In the rows, zero is written as 128.
A single turn carries every row of the set below to another of its rows. Some are shown first; where does it send the rows asked next?
k_481: [148 122 133 106 150 118 149 132 137 130 168 138]
k_592: [114 131 159  93 115 140 128 150 134  85 109 120]
k_324: [125 156 148  92 176 110 104 150 141  87 141 102]
k_298: [110 156 136  98 168 138 113 145 134 107 149  85]
k_382: [142 107 146  84 122 120 137 145 142  98 112  93]
k_570: [102 162 144 110 164 133 128 147 125 119 149  88]
k_184: [115 128 153  85 130 133 107 142 149  74 120 112]
k_657: [119 138 145 104 146 158 104 144 142  87 126  89]
k_991: [100 133 153 106 126 141 149 151 117  94 116 129]
k_743: [ 93 145 154 126 141 144 140 137 121 115 123 102]
k_937: [140 122 136 101 180  93 133 139 137 106 136  88]
k_980: [112 156 141 105 187 111 123 150 123  97 149 112]
k_63: [130 129 142 134 148 137 125 154 165  87 152 145]
k_611: [163 164 137 106 148 122 117 148 151 110 114 132]
k_111: [141 159 159 119 120 115 132 160 160 118 131 135]
k_807: [110 162 147 115 171 117 146 159 108 109 137 119]
k_236: [141 156 135 113 144 136 139 176 151 109 160 138]
k_74: [167 111 133 102 151 125 123 122 151 108 151 134]
k_867: [144 132 143 114 158 109 165 158 112 120 121 101]
k_353: [156 130 148 112 131 116 153 138 137 135 155 137]
k_904: [101 124 128 111 141 125 143 138 157 108 159 147]
k_311: [133 121 140 124 178 107 156 159 126 106 150  99]
k_413: [105 139 158 124 131 153 128 138 128 104 110 100]
k_388: [112 133 151 113 135 158 114 135 137  92 111  96]
k_277: [136 105 149 107 121 133 160 165 131  99 126 104]
k_279: [156 108 150 119 127 128 139 129 151 113 150 142]
k_805: [135 161 123  83 139 112 134 132 142 130 120 134]
k_640: [124 104 133 107 145 124 169 142 115 110 118 110]
k_442: [151 123 153 100 155 101 125 160 153  94 144  81]
k_55: [124 133 130 104 146 111 121 110 157 109 114 142]
k_159: [174 120 149 109 133 124 125 129 153 114 137 133]
k_466: [ 95 157 148 117 153 133 138 139 119 124 133  95]
k_25: [103 150 146 109 149 126 155 148 104 110 117 128]
k_243: [121 150 139  95 159 148 102 145 140  96 137  82]
k_273: [173 126 137 107 154 125 128 142 149 115 167 131]
k_150: [122 139 154  91 152 124  98 153 153  72 141 104]
k_245: [168 134 131  96 155 114 136 131 138 132 156 131]
k_426: [132  96 142  92 142 116 129 146 156  85 141  91]
k_587: [150 116 144 109 129 117 146 117 140 129 139 141]
k_260: [125 130 106  98 169 132 127 128 147 101 140 146]

k_74 goes to k_273
k_150 goes to k_324
k_277 goes to k_382
Now these:
k_657 goes to k_243
k_611 goes to k_260

A single turn carries every row of the set below to another of its rows. Some are shown first; where does it send the rows asked next?
k_168: [112 106 132 127 115 130 135 139 131 107 105 135 152 136 101 132 146  89]
k_32: [127  97 152 112 115 116 117 113 134 129 135 147 120 127 112 126 137  84]
k_355: [136 102 148 123 148 126  89 115 136 147 114 149 103 127 138 157 111 128]
k_655: [114 123 122 139 167 141 107 122 149 162 116 142 155 111 120 146 140 139]
k_499: [105 102 146 131 181 139 110 132 139 147 111 156 119 129 127 151 118 140]
k_76: [102 102 157 127 163 128 132 140 108 123 119 145  88 131 130 135 106 135]
k_731: [102 137 138 130 129 138 128 127 140 120 102 127 106 164 144 107 145 135]
k_987: [100 146 114 131 130 119 151 126  95 139 137 124 120  95 116 114 131 114]
k_20: [ 96 129 140 120 142 118 145 120  98 128 135 124  82 108 121 121 121 123]
k_791: [133 108 162 135 138 128 125 115 154 112 109 142 133 137 109 108 162 113]
k_689: [117 147 119 139 118 119 150 128  99 132 138 107 129  99 121 111 140 129]
k_114: [149 147 121 160 135 132 121 117 136 142  98 134 153 115 121 109 151 143]
k_981: [ 95 121 148 130 112 139 122 142 130 126  91 131 122 154 126 155 147 146]
k_143: [111 117 156 135 183 131 112 138 146 138 114 141 123 116 117 152 124 150]
k_845: [136 101 166 123 130 119 117 107 150 125 129 149 118 131 114 112 152 101]
k_29: [109 134 106 131 123 131 146 135  94 115  99 124 103 124 134 117 108 114]
k_585: [119  94 141 134 107 138 111 145 112 139 103 140 141 120 113 171 140 137]
k_380: [120 110 146 137 129 133 133 132 147 103  97 135 150 139 103 118 160 107]
k_911: [116  99 135 115 107 122 125 129 124 121 124 140 137 130 106 135 136  78]
k_82: [120 146 108 143 137 131 128 120 130 155 128 117 159  97 117 126 151 133]
k_258: [104 122 130 111 130 129 120 128 106 134 105 135  84 138 134 145  96 121]
k_972: [121 118 153 119 143 130  91 117 129 155 110 146  98 130 129 158 110 139]
k_11: [133 143 102 160 129 133 143 128 102 117  97 123 137 104 130 105 133 128]
k_300: [157 100 114 138 138 134 112 115 115 141 136 137 126 107 133  94 130 106]
k_383: [126 148 110 152 114 134 145 129  99 118  92 121 137 122 118 107 143 128]
k_612: [134 127 121 134 142 134 124 113 133 127 124 131 107 141 147  78 137 115]
k_345: [114 104 136 116 128 127 112 127 101 124 109 137  87 134 134 155 102 112]
k_998: [144 126 150 146 149 133  88 112 138 157 108 145 133 109 126 147 135 152]
k_583: [109 126 144 131 132 118 153 138  90 117 133 121  92 115 127 116 118 129]
k_386: [110 146 108 146 143 125 138 136 118 150 127 132 161  92 111 124 138 124]
k_943: [149 139 125 167 141 135 114 118 124 139 101 133 152  96 126 121 147 146]
k_679: [108 128 117 130 111 130 140 133  83 110  98 123 103 130 124 130 118 112]
k_598: [115 131 129 147 170 131 118 142 144 149 116 141 162 101 112 143 135 141]
k_572: [101 114 162 122 169 124 125 128 125 126 125 132  83 119 122 140 117 140]
k_428: [153 123 140 145 150 130  94 110 155 155 108 149 136 118 131 135 135 144]
k_425: [150  83 123 138 120 135 107 131 105 146 126 142 142  97 116 141 131 116]

k_386 goes to k_598
k_612 goes to k_300
k_345 goes to k_679
Now these:
k_911 goes to k_168
k_499 goes to k_76
k_11 goes to k_943

A single turn carries every row of the set below to another of its rows. Some are shown first; where does it send the rows asked next?
k_415: [133 139 165 142 110  91 112 153 136 122 135 185 139  93 128 114 153  80
 104 103 126 113]
k_127: [129 172 111 142 101  94 133 138 131 122 132 123 109 134 142 116 149 163
 144 128 156 131]
k_530: [133 157 109 146 126 106 136 112 140  88 107 159 113 124 145 124 150 116
 114  95 104 120]
k_73: [122 179 163 159  96  91 122 144 133 127 101 179 112  88 125 163 159 135
 125 107 100 109]
k_632: [117 159 134 137  97  97 128 138 141 141 149 127 135 133 140  93 140 119
 158 127 159 149]
k_759: [134 174 163 152  96  72 105 160 124 130 106 183 108  95 138 138 149 120
 109  95 114 102]
k_470: [139 147 126 139 105  82 110 135 125  90 110 168 111 102 140 116 157 107
  90 103 124 112]
k_978: [119 175 123 142  89  87 126 135 133 134 129 120 115 136 148 100 140 144
 154 122 152 145]
k_722: [146 166 122 156 118  96 126 117 142  81 113 168 126 100 137 121 151 108
  92  99 114 125]
k_204: [115 178 151 146  91  88 125 150 136 161 138 131 125 132 141 107 136 136
 166 120 151 141]
k_384: [141 194 158 169 106  86 121 147 139 123 103 180 119  96 136 147 144 126
 110  87 103 115]
k_945: [127 149 120 145 107 100 128 111 137  80 109 162 116  94 129 134 166 117
 103 115 109 119]
k_528: [123 182 106 144  96 104 124 131 127 122 127 118 121 130 137 112 149 155
 145 127 153 135]
k_732: [117 192 150 152  93 105 121 161 130 163 135 135 134 122 129 126 140 150
 162 123 149 128]
k_408: [128 187 159 162 116  97 127 148 135 139 104 178 110 112 139 153 142 131
 137  89  94 107]
k_526: [122 139 167 147 112 115 132 138 149 122 135 182 146  85 113 137 162  88
 121 115 114 121]
k_205: [140 161 168 159 120 108 128 143 152 121 135 186 151  91 124 127 147  84
 109  96 116 126]
k_888: [126 145 131 136 112 113 139 142 142 137 161 134 142 127 129 102 150 126
 150 133 167 139]
k_463: [127 142 159 146 132 122 138 138 152 130 140 180 150 111 128 123 146  80
 130  96 112 121]
k_885: [118 158 132 139 106 122 129 140 140 140 154 130 154 125 123 100 147 117
 149 130 163 138]
k_77: [123 177 156 151 101 100 131 165 135 164 143 140 127 127 131 127 143 154
 162 124 154 128]

k_945 goes to k_73
k_204 goes to k_632
Now these:
k_470 goes to k_759
k_885 goes to k_528
k_463 goes to k_530
k_127 goes to k_77
k_205 goes to k_722

A single turn carries every row of the set below to another of its rows. Some are shown first; where does it send the rows asked next?
k_957: [130 130 108 119 147 160 113 174 142  91 135 124 130 144 142 117 139 136
 122 121 111 119 150 157 148 154 112 148 106 140 152 147]
k_584: [134 148 132 164 144 130 104 143 110 150 134 134 127 168 136 176 148 163
 143 119 118 126 155 137 151 136  91 141 146 123 163 132]
k_902: [133 131 120 145 135 151 112 184 136 132 120 128 125 170 132 116 110 113
 114 116 103 116 126 152 130 127  80 126 113 144 136 150]
k_216: [121 110 178 143 149 134 151 130 134 152 120 108 126 123 131 116 141 132
 123 123  87 137 154 141 160 165  71 128 162 115 136 152]
k_192: [129 128  99 135 122 165 153 122 141 162 128 125 131 135 155 149 162 111
 127  96 135 145 159 132 169 128 112 165 157 117 146 137]
k_800: [134 137 125 150 118 135  99 149 132 142 141 114 130 147 147 168 142 157
 141 123 105 149 159 122 182 117  73 107 129 128 123 136]
k_625: [132 151 114 145 141 132 111 147 144 155 127 123 121 148 135 164 141 152
 165 104 140 145 157 129 155 130  90 118 120 135 147 140]
k_443: [151 141 122 153 148 118 115 139 160 116 133 159 153 139 137 145 122 120
 101 140  98 117 128 130 151 117 111 134 109 143 106 148]
k_756: [124 140 179 128 137 121 116 156 128 134 110 122 143 105 151 125 110 100
  99 115 102 116 135 114 162 124 100 140 116 125 156 134]
k_465: [150 145 142 102 139 125 162 132 159 127 125 153 149 121 146 148 127 127
 131 107  77 113 136 110 153 131  95 162 136 131 147 120]
k_938: [103 123 155 136 137 166 119 143 143 147 150 125 122 105 137 143 143 157
  97 136 138 123 142 151 149 141  97 157 134 129 175 142]
k_536: [140 131 123 161 137 133 168 140 118 166 129 138 137 155 146 155 150  97
 103 110 119 128 143 115 166 137  82 178 143 125 150 131]
k_506: [142 127 141 146 178 120 127 143 139 100 135 131 137 162 141 114 159 106
 129 135  79 142 147 139 158 161  97 146 122 143 117 150]
k_337: [129 114 159 165 158 154 118 134 182 136 125 117 109 178 151 151 113 111
 122 116 110 142 154 166 173 136  94 131 125 151 157 119]
k_707: [137 120 115 138 116 165 156 143 119 134 141 116 136 143 161 142 165 113
  97  99 118 138 169 130 176 136  82 156 157  97 131 135]
k_449: [145 135 123 144 134 123 116 131 114 156 123 116 122 159 140 159 128 151
 126 104  97 141 158 139 159 143  40 116 118 124 136 135]
k_424: [137 121 170 186 156 160 120 133 174 117 128 132 126 164 144 159 117 123
 108 119 125 124 166 158 150 129 103 124 140 119 124 139]
k_13: [156 140 119 143 158 131 114 109 108 130 140 123 117 161 142 156 153 154
 131 120 126 148 167 135 156 138  68 122 143 107 143 135]
k_713: [138 138 126 100 140 145 139 107 170 127 130 146 136 109 154 153 147 132
 123 106  82 130 148 121 158 139  93 182 116 126 154 119]
k_879: [139 129 111 120 135 134 107 139 175 124 121 128 131 163 149 124 135 129
 105  87  65 128 150 182 163 135 109 134 128 115 137 137]
k_239: [132 132 169  93 144 132 119 103 147 142 113 121 130 115 150 118 124 103
 103  99 106 136 138 136 162 108 109 130 140 104 139 145]
k_315: [125 125 122 159 111 153 159 177 122 145 132 118 144 138 155 150 153 105
 121 115 115 133 155 105 184 134  93 160 145 128 140 133]
k_691: [150 129 113 149 153 149 102 120 163 124 137 137 119 163 137 121 140 103
 102 125 112 145 138 146 143 105  89 118 127 114 100 155]
k_977: [138 132 105 162 173 143 108 126 141 134 113 129 115 157 136 111 134  93
 142 132 112 147 137 145 131 148  97 143 122 151 144 143]
k_504: [139 123 101 129 114 148 168 124 137 174 121 128 134 137 148 151 131 103
 109 101 122 138 141 119 172 121  77 153 134 132 130 139]
k_920: [125 106 155 169 153 174 119 114 157 120 118 113 123 144 157 145 112 118
 135 137 114 148 167 157 157 152  93 124 133 159 123 135]
k_197: [139 142 140 115 133 142 142 145 149 100 134 138 154 102 165 143 151 133
 126 112  78 122 160 114 156 151  97 168 136 121 149 113]
k_432: [141 118 157 140 156 170 131 130 150 118 137 127 123 167 150 145 102 127
 105 122 142 125 149 175 138 133  87 119 134 152 140 132]
k_856: [145 107 145 169 144 168 127 131 148 111 109 117 114 160 145 149  80 129
 112 139 109 117 161 148 166 136  89 122 135 137 152 125]
k_33: [136 136 159 120 146 138 151 145 160 116 136 147 140 127 142 155 156 128
 121 114  71 120 147 103 164 141  82 185 113 117 142 130]
k_28: [125 139 150 170 139 120 129 152 175 149 127 128 134  87 138 137 124 130
  98 120 138 126 148 122 159 135  94 122 125 118 154 133]
k_456: [110 130 159 112 133 163  94 127 136 120 120 112 129  94 157 128 136 120
 110 121 116 130 153 130 166 122 127 153 128 109 162 141]
k_457: [126 123 156 127 129 120 130 128 170 161 139 114 128 118 154 124 132 129
 103 116  98 147 139 150 188 123  91 106 165 126 154 117]
k_792: [138 120 103 137 150 147 110 102 151 130 108 147 123 157 125 144 120 137
 126 142  68 116 138 145 160 132 126 165 129 130 143 154]
k_533: [120 130 172 118 164 134 118 109 137 151 106 128 116 120 132 133 125  99
 117 122 110 129 132 115 160 127 108 171 109 121 167 149]
k_115: [134 109 151 136 163 146 148 109 144 145 126 123  95 132 111 133 128 143
 114 151 119 126 143 117 175 135  89 150 145 105 173 149]
k_505: [117 124 198 123 150 140 114 141 121 123 120 112 129 133 144 121 148 107
 106 113  86 126 152 128 171 133 104 156 139  94 151 149]
k_868: [127 123 126 174 144 149  85 150 140 131 127 125 118 183 146 126 147 110
 101 121  67 133 145 165 153 134  91 150 138 116 148 133]
k_896: [134 123 101 157 130 174  89 142 136 113 122 127 123 152 142 127 124 127
 131 152  96 128 142 140 154 111 126 129 154 129 135 143]
k_901: [138 134 148  86 135 154 153 132 166 113 138 140 140 125 149 143 158 139
 132  96  80 125 153 127 156 131  98 163 140 109 134 135]

k_192 goes to k_707
k_792 goes to k_879
k_800 goes to k_584
Now these:
k_197 goes to k_33
k_505 goes to k_756
k_115 goes to k_457
k_896 goes to k_868
k_432 goes to k_920

A single turn carries every row of the set below to another of its rows. Some are shown first; where does it send the rows asked next?
k_614: [112 154 140 160 146 130 160 140 135 132 133 146 118 155 116]
k_348: [133 132 117 141 155 157 142  90 139 132 157 136 162 138 142]
k_450: [116 144 122 159 153 113 158 133 125 144 104 124 132 121 111]
k_996: [105 139 108 172 169  93 151 112 153 136 114 130 121 125 128]
k_601: [ 97 144 125 136 138 139 141 108 191  95 152 129 141 140 142]
k_776: [105 109 126 150 125  85 131 106 149 149 148  99 146 141 127]
k_407: [ 89 145 132 165 137 103 157 138 153 131 112 136 112 134 127]
k_789: [ 91 146 120 139 135 139 149 106 189  99 149 129 147 134 146]
k_422: [136 159 115 170 171 107 141 118 130 124 129 151 128 140 119]
k_294: [127 141 141 154 119 145 141 131 125 114 130 128 183 145 145]
k_161: [119 143 133 159 124 146 136 125 148 107 138 130 194 150 143]
k_690: [121 133 107 140 154 154 138  87 158 131 152 134 172 127 136]
k_757: [113 147 116 129 109 142 126 115 151 120 124 148 167 102 131]
k_747: [106 150 127 184 160  97 149 127 156 117 131 143 122 159 136]
k_51: [129 146 117 127 117 140 126 108 131 125 125 149 156  99 135]
k_247: [121 129 124 161 120  69 110 108 147 124 152 125 149 146 132]
k_364: [103 105 126 148 118  85 129 108 139 152 143 111 143 138 134]
k_886: [105 119 137 147 109  91 122 112 146 138 162 137 128 155 138]
k_310: [ 91 137 117 149 136 127 152 115 177 103 122 102 173 123 143]
k_494: [136 142 130 162 146 141 143 114 121 137 155 157 133 153 123]
k_507: [143 143 112 159 143 119 132 112 110 140 123 150 144 115 118]
k_332: [114 151 107 145 142 108 123 105 178  85 127 125 161 116 142]
k_559: [ 93 131 123 142 135 127 149 119 177 104 121  94 167 125 139]
k_801: [121 120 120 159 126  72 112 102 138 133 152 130 146 147 140]
k_622: [123 134 139 160 125 136 152 137 109 146 122 130 150 137 118]
k_650: [107 155 105 149 138 114 130 105 180  86 131 132 164 116 147]
k_41: [103 124 135 141 109  91 122 109 158 137 164 132 122 146 128]

k_650 goes to k_310
k_494 goes to k_507
k_690 goes to k_757
Now these:
k_776 goes to k_41
k_422 goes to k_450
k_407 goes to k_747
k_348 goes to k_51
k_801 goes to k_364
k_332 goes to k_559

